In the data rows, the value 128 means zero.
Some points, one per row:
[118, 154, 117, 104, 37, 213, 91, 206, 124, 184, 208, 40, 69, 101, 103, 136, 122, 103, 155, 126, 148, 163, 60, 95, 81, 132, 21, 126, 146, 124, 183, 104, 76, 102, 119, 116, 103, 112, 177, 163, 84, 185, 140, 95, 63, 218, 162, 156]
[143, 154, 170, 197, 44, 216, 132, 160, 46, 139, 145, 74, 61, 98, 126, 189, 78, 85, 120, 166, 124, 133, 55, 87, 79, 178, 61, 162, 176, 111, 154, 190, 124, 177, 122, 123, 114, 108, 182, 73, 60, 169, 112, 74, 133, 204, 82, 165]
[55, 133, 146, 37, 204, 163, 58, 128, 163, 191, 103, 121, 118, 140, 98, 133, 210, 192, 82, 120, 93, 85, 167, 55, 119, 61, 97, 191, 148, 197, 136, 72, 98, 160, 72, 186, 117, 93, 75, 85, 172, 142, 109, 111, 111, 171, 198, 124]
[145, 121, 72, 113, 135, 111, 182, 119, 138, 151, 105, 116, 159, 136, 135, 97, 165, 146, 74, 109, 188, 160, 170, 122, 131, 115, 167, 115, 118, 105, 81, 123, 143, 145, 157, 114, 101, 132, 87, 106, 168, 160, 196, 75, 146, 133, 183, 136]
[143, 148, 119, 185, 171, 76, 152, 118, 79, 111, 74, 177, 153, 118, 130, 114, 68, 80, 118, 109, 153, 104, 122, 159, 127, 123, 160, 135, 136, 113, 148, 196, 166, 96, 180, 96, 142, 215, 116, 111, 121, 110, 101, 107, 120, 136, 56, 103]
[83, 106, 107, 81, 58, 190, 132, 220, 101, 151, 129, 111, 73, 81, 98, 202, 72, 104, 156, 116, 150, 165, 59, 114, 46, 130, 60, 98, 148, 156, 139, 124, 149, 119, 124, 125, 106, 90, 124, 58, 84, 138, 133, 112, 159, 156, 203, 156]
[99, 154, 142, 188, 169, 116, 159, 77, 207, 75, 105, 166, 193, 130, 87, 92, 165, 116, 191, 160, 137, 102, 136, 141, 176, 191, 165, 161, 30, 104, 153, 96, 224, 90, 165, 145, 203, 153, 142, 203, 204, 145, 133, 178, 69, 183, 41, 33]
[176, 105, 128, 135, 122, 114, 146, 87, 143, 127, 141, 140, 175, 203, 190, 176, 200, 104, 112, 153, 109, 123, 149, 147, 153, 192, 195, 68, 116, 142, 159, 78, 194, 85, 190, 117, 202, 118, 173, 110, 151, 78, 160, 81, 192, 146, 162, 89]
[96, 161, 161, 148, 225, 44, 59, 116, 136, 96, 109, 210, 171, 196, 127, 65, 91, 182, 137, 128, 152, 48, 190, 155, 214, 72, 182, 229, 39, 99, 72, 169, 149, 106, 155, 149, 161, 168, 97, 152, 131, 96, 127, 130, 144, 90, 104, 76]
[135, 122, 80, 105, 146, 59, 153, 110, 112, 94, 117, 151, 174, 160, 132, 98, 121, 204, 124, 119, 159, 144, 144, 152, 127, 140, 157, 123, 102, 139, 127, 169, 155, 102, 155, 105, 147, 188, 114, 184, 147, 97, 128, 143, 161, 139, 114, 112]
[115, 147, 112, 162, 78, 217, 122, 160, 109, 161, 156, 80, 56, 95, 103, 146, 118, 90, 173, 143, 145, 88, 37, 108, 37, 134, 64, 83, 142, 137, 139, 107, 142, 129, 107, 148, 105, 162, 191, 110, 59, 101, 118, 154, 137, 142, 145, 195]
[104, 101, 142, 156, 150, 49, 162, 108, 92, 85, 112, 156, 212, 133, 160, 65, 107, 109, 107, 156, 168, 165, 182, 164, 129, 138, 179, 117, 100, 165, 113, 135, 102, 141, 175, 86, 126, 92, 136, 194, 186, 81, 96, 150, 139, 121, 141, 118]
[138, 25, 146, 127, 43, 215, 119, 174, 108, 170, 189, 111, 24, 61, 122, 141, 88, 96, 130, 120, 131, 171, 69, 65, 96, 160, 26, 92, 217, 103, 96, 80, 92, 129, 109, 93, 40, 88, 153, 77, 93, 127, 119, 37, 110, 171, 127, 160]
[146, 117, 118, 122, 85, 142, 164, 190, 157, 164, 190, 47, 160, 160, 90, 188, 118, 135, 135, 124, 137, 194, 63, 119, 48, 142, 85, 105, 158, 150, 130, 90, 53, 57, 73, 96, 85, 104, 220, 89, 105, 134, 147, 146, 118, 144, 137, 111]
[149, 115, 102, 111, 118, 112, 155, 212, 112, 110, 126, 110, 87, 116, 105, 108, 141, 126, 66, 89, 146, 201, 77, 104, 144, 76, 93, 53, 220, 189, 47, 106, 43, 124, 77, 120, 126, 33, 137, 97, 136, 141, 166, 125, 170, 149, 170, 195]
[172, 130, 138, 135, 90, 108, 129, 85, 37, 155, 140, 143, 111, 81, 182, 144, 72, 128, 149, 106, 180, 95, 161, 118, 94, 125, 137, 114, 195, 88, 101, 157, 148, 147, 165, 134, 128, 166, 165, 85, 153, 97, 71, 85, 112, 109, 93, 123]
[93, 62, 102, 140, 132, 139, 87, 116, 101, 116, 147, 86, 73, 87, 144, 172, 108, 92, 119, 130, 141, 147, 139, 150, 117, 95, 66, 142, 112, 59, 108, 112, 135, 150, 141, 105, 115, 148, 160, 93, 85, 112, 81, 99, 144, 75, 104, 150]
[158, 147, 135, 136, 127, 129, 87, 68, 196, 114, 95, 152, 167, 158, 141, 88, 168, 109, 158, 90, 71, 170, 110, 155, 136, 112, 138, 178, 90, 114, 189, 126, 217, 113, 109, 95, 118, 163, 119, 152, 169, 122, 135, 117, 36, 151, 62, 41]
[114, 173, 152, 145, 138, 104, 157, 57, 163, 117, 101, 120, 254, 216, 194, 86, 111, 107, 180, 142, 123, 89, 137, 153, 173, 164, 204, 164, 36, 103, 123, 167, 255, 123, 137, 96, 157, 179, 109, 166, 136, 75, 129, 191, 104, 171, 116, 100]
[118, 151, 141, 137, 116, 58, 139, 103, 109, 167, 138, 156, 150, 161, 113, 105, 113, 115, 135, 68, 179, 159, 140, 166, 187, 165, 206, 143, 135, 122, 120, 153, 120, 159, 129, 143, 112, 137, 135, 191, 132, 77, 117, 131, 138, 86, 97, 170]
[137, 91, 82, 138, 113, 121, 164, 95, 125, 95, 90, 166, 111, 149, 172, 114, 190, 131, 102, 102, 120, 202, 178, 115, 134, 127, 170, 55, 187, 129, 110, 87, 124, 142, 104, 115, 147, 109, 141, 109, 141, 106, 99, 145, 128, 93, 112, 145]
[154, 92, 116, 116, 106, 168, 123, 151, 74, 166, 142, 129, 73, 105, 137, 119, 150, 100, 99, 123, 101, 120, 101, 105, 148, 125, 86, 59, 160, 53, 155, 74, 68, 155, 97, 57, 95, 91, 163, 72, 118, 150, 135, 109, 129, 77, 147, 158]
[95, 121, 68, 76, 174, 128, 106, 131, 79, 132, 150, 91, 120, 37, 9, 198, 127, 185, 171, 148, 146, 112, 115, 119, 122, 144, 46, 156, 84, 186, 129, 130, 91, 128, 132, 119, 171, 109, 143, 154, 87, 158, 105, 117, 115, 226, 119, 124]
Then 10 other points, each followed by its number:
[141, 131, 153, 133, 92, 134, 148, 170, 127, 142, 128, 94, 105, 102, 133, 153, 156, 120, 112, 85, 144, 171, 104, 176, 87, 51, 113, 114, 161, 125, 51, 79, 5, 91, 135, 106, 84, 40, 140, 111, 162, 153, 123, 103, 117, 107, 178, 200] 0
[120, 83, 146, 87, 168, 76, 167, 50, 169, 132, 152, 100, 148, 139, 180, 146, 191, 134, 131, 131, 115, 111, 167, 202, 89, 134, 173, 56, 164, 138, 35, 84, 158, 131, 97, 94, 124, 132, 162, 105, 185, 124, 116, 136, 105, 84, 104, 127] 1
[96, 97, 131, 76, 122, 198, 71, 170, 147, 122, 213, 94, 106, 121, 67, 165, 109, 184, 106, 116, 126, 68, 142, 79, 92, 118, 86, 185, 65, 175, 131, 60, 72, 155, 55, 148, 121, 120, 84, 91, 153, 138, 117, 74, 98, 184, 164, 95] 2
[105, 143, 140, 182, 74, 80, 95, 116, 110, 129, 103, 149, 146, 150, 150, 85, 192, 148, 72, 82, 125, 134, 141, 109, 104, 49, 142, 81, 123, 137, 110, 171, 95, 162, 124, 161, 131, 78, 104, 137, 191, 118, 98, 119, 174, 70, 101, 204] 3
[87, 149, 161, 143, 190, 105, 96, 71, 115, 81, 72, 174, 80, 152, 185, 94, 114, 101, 119, 126, 144, 109, 152, 116, 185, 111, 134, 175, 211, 109, 114, 163, 190, 101, 175, 164, 128, 169, 85, 143, 159, 96, 103, 135, 177, 69, 73, 154] 4
[120, 162, 70, 67, 138, 194, 46, 193, 110, 129, 147, 38, 134, 100, 59, 181, 160, 144, 158, 108, 96, 131, 139, 102, 96, 144, 66, 108, 76, 215, 115, 123, 86, 90, 141, 105, 126, 87, 131, 151, 72, 169, 121, 143, 92, 216, 203, 135] 5
[101, 195, 149, 101, 200, 86, 63, 62, 128, 117, 102, 163, 165, 131, 122, 16, 114, 173, 166, 148, 155, 126, 190, 145, 229, 56, 203, 222, 73, 75, 155, 92, 135, 167, 130, 143, 167, 179, 62, 131, 135, 99, 134, 132, 180, 100, 87, 129] 6
[144, 64, 161, 151, 115, 97, 192, 53, 153, 77, 100, 118, 221, 175, 134, 105, 167, 98, 105, 116, 90, 168, 170, 160, 122, 190, 170, 89, 122, 139, 134, 115, 211, 104, 144, 110, 164, 125, 161, 187, 180, 145, 131, 131, 134, 124, 73, 98] 7
[149, 97, 140, 89, 91, 242, 40, 128, 140, 151, 134, 105, 72, 95, 149, 145, 107, 49, 166, 118, 91, 106, 129, 118, 106, 160, 95, 171, 112, 104, 139, 138, 128, 160, 166, 180, 123, 150, 141, 71, 80, 122, 128, 149, 128, 143, 131, 100] 8
[91, 108, 44, 109, 112, 81, 156, 130, 97, 120, 131, 127, 127, 143, 106, 103, 120, 183, 121, 91, 142, 132, 90, 153, 143, 69, 180, 107, 172, 120, 115, 168, 77, 123, 135, 106, 61, 92, 158, 156, 117, 125, 96, 112, 164, 81, 156, 158] 9
Which two of these numbered points are nearest to each point below, looking only along the 8 directions in which the first points spread most? Their numbers follow each, nearest first.
[161, 169, 77, 108, 118, 150, 122, 134, 139, 160, 163, 88, 116, 110, 83, 138, 118, 132, 113, 149, 96, 124, 95, 78, 125, 167, 71, 123, 92, 151, 174, 137, 27, 160, 118, 108, 122, 129, 105, 53, 12, 149, 127, 165, 97, 202, 137, 117] > 5 2
[149, 138, 138, 117, 140, 51, 179, 87, 125, 98, 111, 151, 191, 142, 221, 126, 119, 178, 127, 86, 131, 113, 187, 189, 152, 126, 148, 77, 120, 118, 139, 121, 165, 151, 178, 105, 108, 145, 154, 190, 157, 171, 147, 141, 148, 134, 109, 163] > 1 7
[153, 94, 150, 134, 134, 89, 116, 142, 105, 126, 123, 124, 156, 96, 139, 100, 170, 168, 109, 99, 139, 158, 148, 139, 146, 103, 187, 111, 160, 181, 61, 154, 130, 154, 126, 112, 136, 151, 104, 68, 166, 125, 151, 112, 120, 115, 136, 182] > 3 9
[132, 155, 191, 150, 112, 210, 110, 124, 222, 133, 144, 79, 71, 92, 97, 166, 112, 63, 186, 140, 96, 97, 79, 51, 137, 234, 64, 211, 117, 97, 144, 106, 193, 126, 110, 151, 121, 109, 90, 97, 56, 166, 120, 124, 82, 146, 140, 116] > 8 2
[116, 205, 121, 142, 174, 83, 94, 54, 189, 83, 100, 180, 136, 181, 143, 68, 135, 164, 129, 183, 130, 120, 192, 153, 226, 41, 139, 197, 52, 102, 133, 184, 161, 166, 116, 169, 117, 141, 70, 116, 143, 101, 84, 140, 123, 109, 89, 87] > 6 4
[131, 129, 121, 133, 159, 155, 156, 187, 152, 120, 161, 93, 129, 101, 67, 171, 156, 205, 157, 102, 148, 133, 89, 119, 87, 103, 126, 124, 147, 146, 133, 125, 117, 151, 102, 110, 117, 116, 87, 107, 107, 137, 161, 117, 112, 102, 173, 133] > 5 2
[159, 126, 123, 123, 146, 50, 145, 94, 89, 119, 73, 194, 179, 142, 166, 105, 123, 171, 142, 64, 192, 172, 161, 181, 104, 135, 149, 110, 114, 111, 118, 150, 93, 117, 169, 126, 100, 131, 161, 156, 198, 156, 127, 85, 149, 117, 113, 134] > 3 9
[141, 97, 167, 178, 121, 82, 200, 131, 173, 122, 69, 103, 150, 157, 164, 86, 235, 121, 70, 135, 95, 111, 107, 168, 116, 190, 190, 113, 99, 157, 110, 76, 176, 125, 123, 106, 151, 152, 160, 149, 232, 158, 138, 154, 166, 158, 92, 62] > 7 1
[128, 116, 80, 101, 113, 82, 101, 118, 85, 114, 109, 105, 166, 144, 96, 121, 149, 202, 102, 97, 154, 160, 106, 144, 131, 113, 139, 139, 131, 182, 118, 143, 0, 122, 112, 109, 89, 66, 86, 115, 133, 90, 107, 158, 193, 86, 195, 180] > 9 0
[161, 116, 122, 92, 81, 193, 113, 179, 120, 154, 174, 80, 15, 59, 98, 183, 61, 88, 135, 169, 137, 142, 60, 102, 45, 162, 100, 129, 188, 138, 129, 170, 141, 143, 155, 97, 127, 151, 191, 123, 49, 95, 121, 133, 109, 148, 83, 133] > 8 5
[162, 172, 136, 148, 197, 68, 135, 73, 187, 148, 96, 135, 149, 141, 212, 96, 151, 101, 166, 180, 93, 152, 191, 191, 191, 183, 183, 154, 49, 118, 155, 98, 182, 80, 176, 142, 154, 216, 84, 131, 131, 119, 159, 165, 117, 146, 89, 71] > 7 1
[146, 94, 127, 136, 93, 107, 197, 138, 84, 142, 113, 141, 109, 161, 171, 128, 175, 154, 133, 64, 140, 155, 152, 153, 119, 178, 197, 76, 187, 143, 70, 96, 98, 131, 83, 73, 115, 127, 115, 152, 151, 127, 130, 127, 149, 97, 162, 156] > 3 9
[115, 145, 85, 114, 111, 113, 127, 153, 101, 130, 182, 114, 145, 130, 97, 121, 162, 168, 78, 136, 125, 140, 174, 137, 97, 57, 142, 36, 152, 131, 73, 128, 65, 93, 142, 187, 106, 123, 110, 181, 97, 111, 130, 105, 199, 69, 145, 166] > 9 0
[134, 153, 130, 136, 69, 199, 138, 144, 104, 126, 146, 128, 42, 103, 102, 197, 91, 52, 121, 150, 132, 126, 57, 87, 50, 122, 66, 48, 174, 112, 181, 85, 134, 144, 148, 150, 95, 114, 180, 102, 70, 84, 139, 117, 97, 133, 145, 134] > 8 0
[113, 86, 128, 161, 39, 199, 84, 255, 87, 142, 131, 65, 70, 90, 58, 215, 113, 63, 101, 133, 98, 140, 37, 135, 52, 169, 65, 97, 150, 123, 105, 155, 98, 37, 91, 181, 101, 55, 176, 88, 95, 159, 158, 104, 194, 140, 125, 163] > 5 0
